Questions about the table below. Rows and columns are numbered from 0.
1) Which number is the entry in the bottom-right corner?
2) Which number is the entry in the bottom-left corner?
3) Which number is the entry just left of -7.47?
4) Which number is the entry directly above 10.52?
5) Which number is the entry directly below the largest entry?
6) Which number is the entry in row 0 and column 2?
7) Which number is the entry at row 0, column 1?
8) Which number is the entry just left of the largest entry?
-13.20   -6.18  -13.99    1.05  -19.11    3.38   13.75    4.03   -5.06    6.03   -9.85    6.27   -0.80   11.06  -15.22   -2.46
-12.85  -16.52   -9.51  -14.94   -4.14   10.52  -18.48    4.71  -21.47    5.01    7.29   -7.86  -17.46   10.97    3.04   -8.14
-14.12   -2.47  -11.55    5.76   -5.15   -6.24    0.66   -1.96   10.49  -19.63    6.08  -12.75  -26.59   -6.69  -16.10    1.27
 -0.61  -18.12   -8.40   -5.06   -7.04   -9.59  -11.53   -2.57   -6.57  -13.95    2.16   -3.12   18.44   -5.52    3.90  -25.53
 11.97  -10.04   -4.72    5.18  -12.86  -17.83   23.36    2.19   -7.47    8.44  -18.03    1.81   -2.51   -1.24   -6.21    2.93
 -1.17  -16.96  -12.58    6.31   11.98  -21.44   -0.48    4.37    0.20  -18.69   -2.99  -11.70  -23.86  -13.58    3.81  -10.86
 11.90   -9.14    9.50  -18.04    0.95    9.63  -11.32   -1.49  -22.72   11.76  -11.91  -13.62  -23.42    0.89   -4.40    7.82
1) 7.82
2) 11.90
3) 2.19
4) 3.38
5) -0.48
6) -13.99
7) -6.18
8) -17.83

Questions about the matrix below.
1) Find the entry just right of 31.26.
2) Find the entry just right of -83.38.
3) Find the 2nd entry in reading order.
4) Find the second smallest entry.
5) Find the maximum.
6) Find the entry just left of -192.69.
array([[  90.34,   37.16,   -9.01,  154.06,  121.95,  -54.27,  -16.68,
         128.31,   60.76,   17.43,   14.00],
       [  21.06,   22.56,   75.26,   99.14,  132.43,  142.74,  102.01,
         -23.32,   36.98,  -51.61, -115.98],
       [ -60.39,  -83.38,   -8.19,  101.02,  -23.30,  -38.67,  166.79,
         135.84,   31.26,   10.29,   50.14],
       [ 144.05, -192.69,   60.10,  191.63,   -4.42,    7.36,  208.36,
         133.44,  -26.77,   94.12,  142.99]])
1) 10.29
2) -8.19
3) 37.16
4) -115.98
5) 208.36
6) 144.05

Read these off the array that follows. Rows and columns are numbered from 0.
1) Report the smallest entry.
2) Report the entry at row 1, column 0.
3) Report the top-left entry.
4) Report the entry just right of the centre entry.
5) Report the entry directly above the largest entry.
6) Report the entry directly above the smallest entry.
7) Report the top entry of the column that holds the smallest entry.
8) Report the bottom entry of the column that holds the smallest entry.
[[4 3 4 3 2 2 4 4 5]
 [2 3 4 3 5 6 8 5 4]
 [5 1 5 3 5 4 7 3 5]
 [4 4 4 4 3 5 4 5 5]
 [5 5 5 4 4 5 6 6 3]]
1) 1
2) 2
3) 4
4) 4
5) 4
6) 3
7) 3
8) 5

Read these off the grid that follows.
1) Give the fifth-last entry, reading row by row.
2) Give the first entry of the largest entry's row.
3) Give the 2nd-last entry, reading row by row.
4) Give the fourth entry from the end, reading row by row.
5) Give the entry just right of the largest entry.
6) Give the third entry in reading order.
7) Give the entry just left of 8458.
8) Give the entry just right of 8067.
[[2585, 4729, 8067, 1629, 2013, 4507, 5635],
 [6808, 3134, 4242, 6279, 2165, 8458, 4328]]
1) 4242
2) 6808
3) 8458
4) 6279
5) 4328
6) 8067
7) 2165
8) 1629

M =
[[  7.059   8.316  -4.670  -5.663   5.124   1.239  17.095   1.120  15.058
    3.914  -5.937  11.546]
 [  3.135   6.870   7.086   9.891   0.737  -7.435   6.274   8.153   3.539
    4.006   9.421  -6.223]
 [  2.872   3.861   6.983  -5.731  -6.135  -5.461   4.600  -2.078   1.094
   -0.556  -0.097  10.858]
 [  4.431  13.662  17.758  -0.829  -5.691  10.236  -3.084   0.216   5.523
   -2.919  11.552   7.874]
 [  4.015   7.024  17.542  11.409   4.037  -0.020  11.916 -13.310   3.550
   -9.433  12.489   8.579]
 [-10.416  -9.175   8.495   6.561  -7.362 -18.624 -12.764   2.478   4.893
    2.312   1.342   2.105]
 [ -7.477  -3.183   7.073  -2.684  -3.601   7.333 -11.747   5.754  -6.568
   -1.783   7.751  -4.655]
 [ -2.014  -1.931  17.305  -4.855   5.500   2.039   3.831   2.472  -5.122
   -7.427  12.497   0.981]]
The entry just left of 9.891: 7.086
The entry just right of -2.684 -> -3.601
Report the entry just left of -5.461.
Answer: -6.135
Report the entry just right of -7.427.
Answer: 12.497
The entry just left of -0.097: -0.556
Report the entry just left of -18.624.
Answer: -7.362
Report the entry just right of 4.037.
Answer: -0.020
The entry just left of 4.600 -> -5.461
Report the minimum.
Answer: -18.624
Report the entry just right of 2.478.
Answer: 4.893
Report the entry just left of -6.135.
Answer: -5.731
Report the entry just right of 8.316.
Answer: -4.670
The entry just left of 5.523 is 0.216
Report the entry just right of the largest entry.
Answer: -0.829
Report the entry just left of 1.239.
Answer: 5.124
